Some points:
 -3|  3|-26|-44| 19| 64| 26| 31| -5|  9| 26|-15|  3| 23|-36|-13|  8|  3|  0|-31| 34|-21| -1|  6| 32| 11| -4| -9| -8| 52| 17| 27
 -3| 12|-20|-35|  0| 14|  7|-18| -7| 10| 26|-29| -3| 27|-53|-17| 10|-17| 21|-33|-12|-45|-25|-15|-12| -1|-25|-21| -1| 24| 27| 43
-33| 38| -3| 15| 29| 31|  1|-21|-26| 19|  0| 13|-42|  3| 18| -7| 13|-33|-20| 52| 44|-33|-16| 27|-16| -5|-25|-16|  2| 13|  2| 37
-62|-19| 27|-15|-15| -4| 42| 14| 13|-13|-34| 26|-18|-24| 30| 23|  1|-18| -6| -7|  0|  7|  3| 11| 14|-16| 51|-24|  0|  3| 16| 16
-10|-16| 45|-26| 43|-20| -9|  7| 29|  4|-11| 20|-22|-19| 19| 15|-21| 18|-18|  9| 49| -5| 11|  0|  4|-43| 52| 13| -4|-16| 19| 38
-50|-11| 22| -3| -9| -7|-19| -2| 12|  6|-29| 35| -1| -6| 45|  9|-49|-53| -1|-19| 52| 26| 11|-19|-32|-17| 26|-20| 22| -7| 58|  0
-31|-16| 41|-15|-34|-52| 18|-30|  2|-10| 35| -2|-53|  1|  0| 55|-28|-23|-19| -1| 38|  5| 12|  6|  2|-31| 22| 10| 12|  5| 13| 29
  8|  3| 18|-17|-13|-14|  9|-15| 45| 20|-42|-27| 28| -9|  5| 34|-13| 10| 51|-24| 23|-26|  2|  6| 11|  2| 22|  1|  3| 15| 13| 38
-33| -7|  6| 22|-31|  2|  8| 13| 13| 17|-33| -6| 26|  3|-12| 34|-32| -1| 51|-17| 36|-26|-15|-12|  1| 19| 12|-31|  2|  4| 19|  1
-21|-17| -4| 11| 23|-60| 22| 11| 25|-15|-12|-31|  2|-42| 25|  9|-23|-48|-29|-20| 11|-14| 14|-36| 17| 15| 18|-31|-40| 38|-20| -8
-42| 11|  1| 11|-36|-24|-40|  0| 36|-35|-12| 12| 22| -1|-11| -3|-25|-17| 33|-45| 34|-12|-42| -8| -6|  6| 12|  4|  5| 29| -7| 24
  1|  2| 16|  1|-17|-29|-11| 25| 56|-10|-32| -4|  2|  0|-19|  7| -2|-22| 70| -1| 14|-26|-11| 38| -5| -6| 34| -7| -3| 24|  6|  4
-12|-40| 40|-31|-22|-46|-12| 10| -6| 20|-20|-42| 27| 10| -8| 24| 22|  7| 17|-31| 16|-38| -2|  3|-15| 29| 31|-18| 18| -7|  5| 10
-19| 11| 48| 44|-30|-14| 12| 11| 49| 23|-25|-35|  8|-18|-14| 15|-14|-14|-24|-29|-26| 15|  3| 25| 34|-54| -7|-10| 24|  3|  7|-21
-12|  8| 12| 27|-24|-18|-45|  1| 47| 24| -2|-37| 32|-34|-25| 36|-12| 11|-50|  4| 28| 23| 34|  6|  6|-42| 15|-26|-10| 23| -9|  8
-14| 24| 60| 12|-12|-13|-15| 11| 33|  5|-14|-29|  1|-37| 32|-15|-26| 33|  1|-11|-35|-26|-10|-17| 38|-50| 23|-32|-19| -8|-11|-32
  0| 43| 34|-12|  3|  0|-21| 28| -6| 19| 23|-10| 14| 18| 29|  0| 49|-24|  7| -1| 10| -3|-13|-32| 22|-27|-63|  3| -6| 11|-40| 18
 -7|  5|-34| -4|-40| -7| 26|-29| 13| 20| 38|  3| 42|-40|-47|-10| 25|  3| 33|  8|  7|-29|-18| 14| 16| 21| -3| 43|  0| -5|  9| -3
 -2| 22|-29|-68|  7|  1|  1| -4| 33| 11| 26|-25| 15|-12|  4| -2|-39|  7| 59| -6| -5|-19|-12| 16|-33| 26|-12| 30| 23|  9| -5|-44
 -4|  1|-24| -7|-11|-20| 18|  1| 14| 18| 21| -2| 22|-26| 19|-33| -9| 65| 21|  4| 37|-32|-12|  1|-15| 38| 10| 14| 35| 11|-40|-18
 24|  7|-20| 23| 33|  6| 12|-15| 40| 22| -5|  3| 10|  3| 15| -7|  6| -6|-22|-10|-24| 37|-22|-48| -3| 56| 28| 14|-38|-40| -9| 32
 -2| 17| 53| 18| 36| 17| 47|-20|-25|-34| 37| 31|-37|-30| 10|-14| 11|  4| 16| 13|  8| 40|  6| 11|-34| 37| 13|-13| 26|-14| 20| 32
 17|  8| 29|-23| -7|-18| 16| -4| 35| 21| 35| 17| 71| -6| -6| 28| 49| 27| -3| 14| -6| 31|  6|-13|-29|  4| -9|-26| -5| 14|-42|-53
 14| 34| 44| 13| 21| 39|-13| -5|  9|-23| 18|-10| -9|  1|-39|  5|  2| 18|-13|-22|-18| 54|-18| -7|-23| -9|  6|-36| 28|-12|-29|-26
-11|-30| -7| 23| 33| 13| 11|  3|-31|-68| 11|-69| 17|-22|  5| 11|  1| -1| 11| 27|-51| 27|-20|  2| -7| -8|-12|  1| 12|-36|  2| 29
-29|-14|-25| 17| -5|-23|-12| -6|-20|-15|  0|-16| 28|-26| -9|-16|-29| 65|  4| 43|-11| 13| -7| 27|-30| -4|-35| 14|-17|-19| 10| -4
 30|-15|-32|  5|-11| 17| 26| 44|-53| -6|  1| 22| 29|  7| 16| 12|-12| 13| -1|  5|  2| 19|  6| 15| 18|-33|-34|-43|-38| 17| 20| 27
  2|-43| -2|  3|-13|-12| -2| -2|  8|-46| 36| 35| 42| -8| 18| 11|-26| 17|-22| -3|-26|  4| -9| 31|-27| -3|-16| 47|-15| 21|-15|-13
 -8|-24|-14| -2|-18|-19|  1|-14|  8|-23|-27| -5| 26|-10| 14| -3| 17| 47|-21| 29|-11| 17|-10| 49|-67|-11|-22| 42|-19|  5|-14| -6
 37|-22|-16|-28| -7|-18| 36|-41|-14|-15|-14|-16| 17|-23| 35|-30|-12|  8|-25| 25| -3| 16|-35|  9|-31|-27|  4| 31| -2| 23| -9|-33
 11|-11|  7|-11|-16| 12|-10| 12|-39|-26|  0|  2|-36| 49| 43| 25|  1| 46|-15|-10|-15| -2|-48| 23|  3|-17|-32| 15|-61| 14| 16|  3
 27|-56|-11| 14| -1| 11|-18| 42| -1|-48| -9|-10| 21| 18| -9|-15|-24|-13|-15| 31|-37| 59|-17|-12|-24|  0|  0| 24| 36| -4| -3| 31
 10|-10|-26|  7|  6| 13| 10| 46|-14|  2| 10|-20|  5| 25| 40| 17|-11| 12| 14| 33|-35|-14| -7| 21|  3|-33|-43| -1| -6| 29| 52| 10
 -6|-13| -2| -4| 27| 10|-29| 16|-53| 28| -5| -4| 13| 25| 22|-21| 13| 10|-16|-17|-46| 19|-21| 34|  3|-19| -8| 10|  9| 44| 28| 56
-20|  3| 16| -8| 12| 32|-30|-34| 49| -3| 19| 16| 46|-30| -2| 11| -2| 16|-12| -5|-19| -8|-23| 32| 25| 14|-31| -3| -6|-13|-11|-55
-16|-37| -6|-22| 17|-26| 52|-28| 20| 28| 11| 68|-13|-15| 15|  9|  7| 18| 19| 42|  2|  5|  4| -1|  5|-19|-19| 17| 51| 12|-18|-15
-38|-22| -7|-31|-11| 19| 50|-31| 17| 11| 20| 39|-13|  4| -9|-13| -3| -3|  2| 14|-17| -3| 13|  3|-38|-14| 15| 21| -5|-32| 10|-30
  7| 21| 18|  9|-19| 30|-35|-20|-30|  6|  2|  2|  7| 12| -9|-19| 19| -6|  4|-25|-26|-11| 53|  4|  9|-40| 33|  4|  6|  2|-52|-14
  1|-30| 17| 32|-32| 48|-54|  8|  2|  4| -2|  3|-18|  3|  4| 22| 42|-20| -4| 31|-32|-25|  9|-41| 20| 10| 13|-27| 18|  4|-23|-38
 19| 25| 26|  1| -4| -6|-27| -3|-21|-25|-21|  7| 24| 21|  5|-22| 31| 13|-33|-23| 17| -8| 40|-44| 27|-26|-36| 10| 46|-21| 12|-37
-23| 11| 34| 19|-31| 47|-20|-11|  7| -1| -6|-39|-15| 15|  6|-15| 39|  3|  9| -1|  6| 41| 81|  9| 38| 14| -1| 34|-21|  8|  1|-44
-35|-31| -6|-25| 27|  8|-15|  7|-50|-15|-17| 22|-46|-17|-10|  0| 36| -7| 11| 16| 16| -1| 68|-15|  2| -2|  5|  2| 28|-17|  2|  7
 10|  2| 40|  6|  2| 20|-39|-18|  1| -5| 13| 14|  6| 35|-52|-22| -6| 27| 12|  4| -6|-16| 38|-24| 27|-30|-23|-22|-23|-28|-34|-23
 11|-40|  0| 25|-17| 33|  5|-47|-46|-54|-59|-17|  7| 37| 14|  8|  0| 14| -9| 12|-19| -2| 27|-25|  2|-12| -5| 18| 10| 15| -5| 18
 13| -8| -9| 44| 42|-46|-10|-19|-10| -8|  2| -6|-14| 67|-11|-32|-18|-11| -1| 28| -8|-26| 32| 17| 32| 27| 31|-19|-19| 22| 10|-24
 16| 31|-79| 36| 20|-29|-24|-13| -4| -7| 12| 14|-41| -6| 12| 37| 30| 19|  6|-44|-24|-22| 50|-15| -4| 10| 12|-22| -4| -4|  8|-10
 27| -2| -6| 45|  5|-24|  6|  0|  1| 15|-32| 46|-27| 29|-22|-24| -7|  4| 10|-22|-23|-14| 29|-32| 19| 42| -6| 13|-13|  9| 17|-12
  6| 23|-30| 26| 42|-10| -4| 32|  7|-10|-21| 14|-11| 42|  2| -9| 16|-22|-19|-23| -6|-32| 52|-11|-14|  8|  6| 21|-22| -9|-22| -2
  2| 40|-38|  8|  0|-24|-12|-37|-33| 16|-34| -4|-10| 26|  9| 22|-44|-13|  0|  4|-19|  6| 38|-39| 27| 37| -6|  9| 10| 20|-44| -6
 15| 15|-10|-14|  0|-20| 25|  6| 19| 14|-37|  5|-18|  6| -4|-23|-35|-26|-52|-23|-21| 12| 13| 43|  3| 50|-30|-43|  4|-61|-39| 28
 47| 18| -4|  9| 19|-17| 27| 38|-12|-14|-17|-13|-15|-32|-39| -7|-11|-36|-10| -5| -7| -7| -6|-16|-26| 22| 22| 10|-39|-48|  0|-15
-41|  7| -1|-39|  5| -6| 33| 17| -9| 15|-17| 45|-18|-19|-48|  7| -7| 11|-20| 54|  0|-18|-18|-17|-21|-10| -5| 33| 16| -9|  3|-27
-51|  1|-28|-31| 25|  1| 24|-57|-11|  8|  1| 41| 28|-27| -8|  0| 20| 20| -7| 27|  1| 15|-22|-15|  0|-20| 22| -5| 23|-31| 45|-25
 40| -9| 20|-26| 14| 36|-37| -3| 33| 21| 23|-37|-18| -1| 16| -9| 40|-19|-25|  3| 23| -9|  5|  2|  3|  3|-62|-23| -2| 12| 33|-33
 26| 40| 24| 24|-40|  8|-28|  6|-13| 23| 37|  9|  5| -8|  8|-48| 41|-28|  1|  0|  4|  8| -7| -2|  2|-20|-22|-29| -5| 38|  7|-17
 16|-18|  6|  0| -3| 27|-16| 20|-52| 13|-19| 11|-17|-28| 14| -1| -6| 11|  0| 13|-28|  3|-10| -5|-37|  2|-39|-26|-43| 44| 18| 24
 61|-27| -1|  2| 21| 15|-26|-10|-53| 13|-11| -6|  8|-18|  8|  1|-15|-25| 28| -8| -5|  8|-24| 24|-13|-41|-29| 11|-41|  8| 27| 23
 24| 33| 24|-19| -8| 32|-16| 14| 12|-21| 38| 34|-31|-28|  5| 13|-35|  1|-34| 38|-19|  9|  9|-22| -2| 24| 29| 50| 43|-26| 27| 50
  0| 16|-25| -4| -6| 19| 10|  3|  3|-14| 22| 23|-20| 26| 17| 21| 17|-29| 12| 51| 16| 36| -7|  8|-21|-33| 40| -1| 22|-79|  0| 26
-10|-22|-27|-22|-10| 17| 11|  9|-14| 49| 44| -1| 48| -5|-15|-36|-19|  6| -4|-22| 16|-19|-26| 28|-11| 15| 38|  6| 12|-11|-24|-40
 30| 35|-37|  0| 18|-38|-34| -6|-27|  8|-37|  9|-32| 35|-25| 22| 18|-30|  0|  9| -1| 15|  0|  0| 43| 33| 24|  9|-15| 11| 19|-53
 33|  0|-34|  2| 16| -2| 30| -3| -2| 21| 14| 16| -7| 37| 24| 12|  4|-35|-22|-20| 37|-41| -3|-18| 18| 15|-36|-29|-57|  8| -3| 16
 19|  6|  4| 15| 26|-31|  4| 21| -6|  6| 22| -2|-21|  6|  5|  7|-25|-24|  8|-12| -3| 48|-16| 13| 44| 58|-10| 17|-10|-51|-40|  5
 -7| 24|-31|  1| 30|-28| 24| 16|  8| 56| 28|-18|-22| 46|  1|-32|  0|-28| -2|-16| -6|  4| -3|-38|  0|  2|-24| -1|-42| 32|  8| 18
 12| 26|-12| -2|-43| -1|  8| 22| -6|-32| 19|-27|-24|  7|-11|-35| 29| 26|-11|-12|  9|-14|-53|  4|  1| 38| 34|-17| 49|-20| 14| 13
 21| -8|-35|-29|-27| 30|  0|  1| 15|-31|-15|-18|-26|-32|-29|-35|  6| 22| 35|-20|  9| 32|-18|  5| 31| 22| 19| -9| 11|-18|-22| 35
 16| -6|-12| 45|  2| 47| 27| 25|-19|  5|  1|-25| -2| -6|-27| 23| 16| 16| 18|-30| 50| -9|-42| 25| -6| 14| 11| 37| 54|-30|-31|  6
There is one direction along which these points spread out most. For each point below, how far along it does it lie, from 0 to 99? 50 is the average, and the first point above lies past it. One standard deviation of the points above along it is 16.
-29|-14|-25| 17| -5|-23|-12| -6|-20|-15|  0|-16| 28|-26| -9|-16|-29| 65|  4| 43|-11| 13| -7| 27|-30| -4|-35| 14|-17|-19| 10| -4 33
 13| -8| -9| 44| 42|-46|-10|-19|-10| -8|  2| -6|-14| 67|-11|-32|-18|-11| -1| 28| -8|-26| 32| 17| 32| 27| 31|-19|-19| 22| 10|-24 76
  2|-43| -2|  3|-13|-12| -2| -2|  8|-46| 36| 35| 42| -8| 18| 11|-26| 17|-22| -3|-26|  4| -9| 31|-27| -3|-16| 47|-15| 21|-15|-13 33
-31|-16| 41|-15|-34|-52| 18|-30|  2|-10| 35| -2|-53|  1|  0| 55|-28|-23|-19| -1| 38|  5| 12|  6|  2|-31| 22| 10| 12|  5| 13| 29 34
  6| 23|-30| 26| 42|-10| -4| 32|  7|-10|-21| 14|-11| 42|  2| -9| 16|-22|-19|-23| -6|-32| 52|-11|-14|  8|  6| 21|-22| -9|-22| -2 76
 10|  2| 40|  6|  2| 20|-39|-18|  1| -5| 13| 14|  6| 35|-52|-22| -6| 27| 12|  4| -6|-16| 38|-24| 27|-30|-23|-22|-23|-28|-34|-23 65
-21|-17| -4| 11| 23|-60| 22| 11| 25|-15|-12|-31|  2|-42| 25|  9|-23|-48|-29|-20| 11|-14| 14|-36| 17| 15| 18|-31|-40| 38|-20| -8 57
-23| 11| 34| 19|-31| 47|-20|-11|  7| -1| -6|-39|-15| 15|  6|-15| 39|  3|  9| -1|  6| 41| 81|  9| 38| 14| -1| 34|-21|  8|  1|-44 64
-19| 11| 48| 44|-30|-14| 12| 11| 49| 23|-25|-35|  8|-18|-14| 15|-14|-14|-24|-29|-26| 15|  3| 25| 34|-54| -7|-10| 24|  3|  7|-21 45
 16|-18|  6|  0| -3| 27|-16| 20|-52| 13|-19| 11|-17|-28| 14| -1| -6| 11|  0| 13|-28|  3|-10| -5|-37|  2|-39|-26|-43| 44| 18| 24 64
-42| 11|  1| 11|-36|-24|-40|  0| 36|-35|-12| 12| 22| -1|-11| -3|-25|-17| 33|-45| 34|-12|-42| -8| -6|  6| 12|  4|  5| 29| -7| 24 38
  7| 21| 18|  9|-19| 30|-35|-20|-30|  6|  2|  2|  7| 12| -9|-19| 19| -6|  4|-25|-26|-11| 53|  4|  9|-40| 33|  4|  6|  2|-52|-14 63
-14| 24| 60| 12|-12|-13|-15| 11| 33|  5|-14|-29|  1|-37| 32|-15|-26| 33|  1|-11|-35|-26|-10|-17| 38|-50| 23|-32|-19| -8|-11|-32 46
 27|-56|-11| 14| -1| 11|-18| 42| -1|-48| -9|-10| 21| 18| -9|-15|-24|-13|-15| 31|-37| 59|-17|-12|-24|  0|  0| 24| 36| -4| -3| 31 46
  8|  3| 18|-17|-13|-14|  9|-15| 45| 20|-42|-27| 28| -9|  5| 34|-13| 10| 51|-24| 23|-26|  2|  6| 11|  2| 22|  1|  3| 15| 13| 38 39
